0: [249 255 253 162 175 155 191 152 104  79  64  95  94  85  76 114 152 249 197 219 161 158 148 125  95  92  93  59  99  82  79 133]
1: [ 75  69  75 112 107 117  88 107 142 170 160 143 139 138 129 128 110  69  95  90 113 112 114 129 161 148 146 159 138 145 119 115]
2: [132 159 174 147 158 149 205 199 135 103  82 105 103  90  76 109 109 131 161 165 151 156 161 153 117 112 103  71 101  85  68 115]
3: [120  71  60 100  86  96  41  34  97 136 166 162 172 198 250 183 207 109  98  75  96  91  79  86 106 143 156 211 168 234 255 182]
4: [184 201 211 157 166 152 204 184 113  86  75  99  97  86  76 107 128 202 172 191 158 158 161 138 105  97  97  63 101  80  72 123]
5: [ 75  66  71 113 103 113  82 102 141 160 166 146 147 150 143 128 110  73  99  86 109 111 111 128 159 153 148 160 142 146 149 117]
6: [154 196 212 155 159 152 201 216 119  89  76 102  98  87  74 108 120 179 171 183 156 157 162 142 112  98  99  67 103  81  71 122]
7: [ 77  81  91 123 121 129 129 164 155 155 134 131 124 116 103 113  97  75 108 110 123 129 131 153 162 143 132 120 123 108  81 106]
8: [196  87  65  98  84  91  31  28  84 112 150 161 177 224 255 218 246 175 107  80  92  86  66  78  89 130 149 232 175 255 255 205]
9: [149 184 197 155 165 153 196 209 114  94  76  99  97  89  76 108 126 167 165 182 157 155 161 139 109 102  99  66 102  79  78 116]
10: [161 191 200 155 166 152 204 191 122  94  77 100 100  90  77 107 117 178 172 180 156 156 164 138 112 102  99  67 102  80  72 116]

[114 155 160 145 154 143 199 206 133 110  86 109 104  91  76 105 102 130 152 155 149 151 166 151 125 111 108  74 106  85  73 110] 2
[100 119 131 138 143 143 186 220 144 117 103 112 109  98  82 104 103 100 132 145 143 149 161 157 139 121 114  86 111  89  70 108] 2
[111  72  64 102  87  97  42  39 102 135 171 160 168 201 254 176 190 106  97  77  99  93  78  89 115 142 154 216 167 229 255 179] 3
[122 153 151 143 153 148 194 198 143 104  89 107 108  92  80 109 104 132 146 158 145 151 168 156 121 116 108  77 106  86  66 108] 2
[ 98  70  60 102  91 101  50  53 113 143 176 154 165 185 224 169 164  92  92  78 100  98  87  97 124 150 159 222 164 200 235 156] 3
[110  68  61 102  86  97  42  35  99 139 171 162 171 200 255 179 208 119  96  75  97  91  76  85 112 138 152 207 168 225 255 179] 3
[121 146 166 146 158 149 191 188 131 109  85 106 103  90  77 108 121 133 147 168 148 150 163 150 117 112 105  73 105  85  71 104] 2
[178 221 233 160 170 155 196 183 109  88  72  98  94  85  76 107 131 201 173 182 164 156 164 132 103  93  94  60  99  82  80 128] 4
[104 126 139 141 148 143 191 218 147 118  97 110 107  95  81 104 105 116 136 151 146 150 166 149 130 115 110  77 109  86  71 109] 2
[255 255 255 161 178 152 198 155 116  75  65  96  96  87  75 117 135 255 199 213 162 161 157 132  95  94  94  59  97  80  73 133] 0
[ 77  84 102 126 127 132 141 186 155 153 129 127 119 110  94 107  92  75 109 111 127 132 144 163 155 130 128 102 120 103  78 102] 7
[120 168 159 146 158 148 200 200 135 102  89 105 105  93  79 106 112 143 148 163 148 150 164 145 120 111 105  75 106  85  73 109] 2
[255 255 225 161 174 156 195 147 107  78  66  97  95  85  74 114 145 240 190 212 162 157 149 130  94  96  93  58  97  78  72 137] 0
[189 215 214 156 168 155 192 167 111  87  71  98  94  84  74 110 132 196 170 197 154 156 152 127  98  97  95  60 100  81  72 120] 4
[255 255 255 174 184 157 175 100  88  64  56  89  90  83  76 121 204 255 230 233 166 160 146 104  76  81  85  49  95  83  88 166] 0
[201 255 235 158 171 154 203 163 110  78  71  96  98  85  78 112 134 255 195 207 163 159 159 124  98  95  94  60 100  79  76 129] 0
[112 157 166 146 152 144 202 194 133 106  87 107 102  91  76 103 104 145 143 160 149 150 170 152 125 106 104  71 105  83  71 111] 2
[ 99  62  62 103  90 101  48  54 114 147 170 157 161 188 211 164 169  92  95  80  99 100  84  93 131 143 157 202 163 190 255 157] 3
[255 255 255 173 188 158 175  85  84  62  55  88  89  82  77 126 211 255 227 255 163 156 139 103  75  80  84  51  98  80  87 168] 0
[168 210 236 158 166 150 217 172 118  91  70 100  97  87  69 109 130 211 186 185 159 159 165 133 104  97  94  61 100  81  74 124] 4
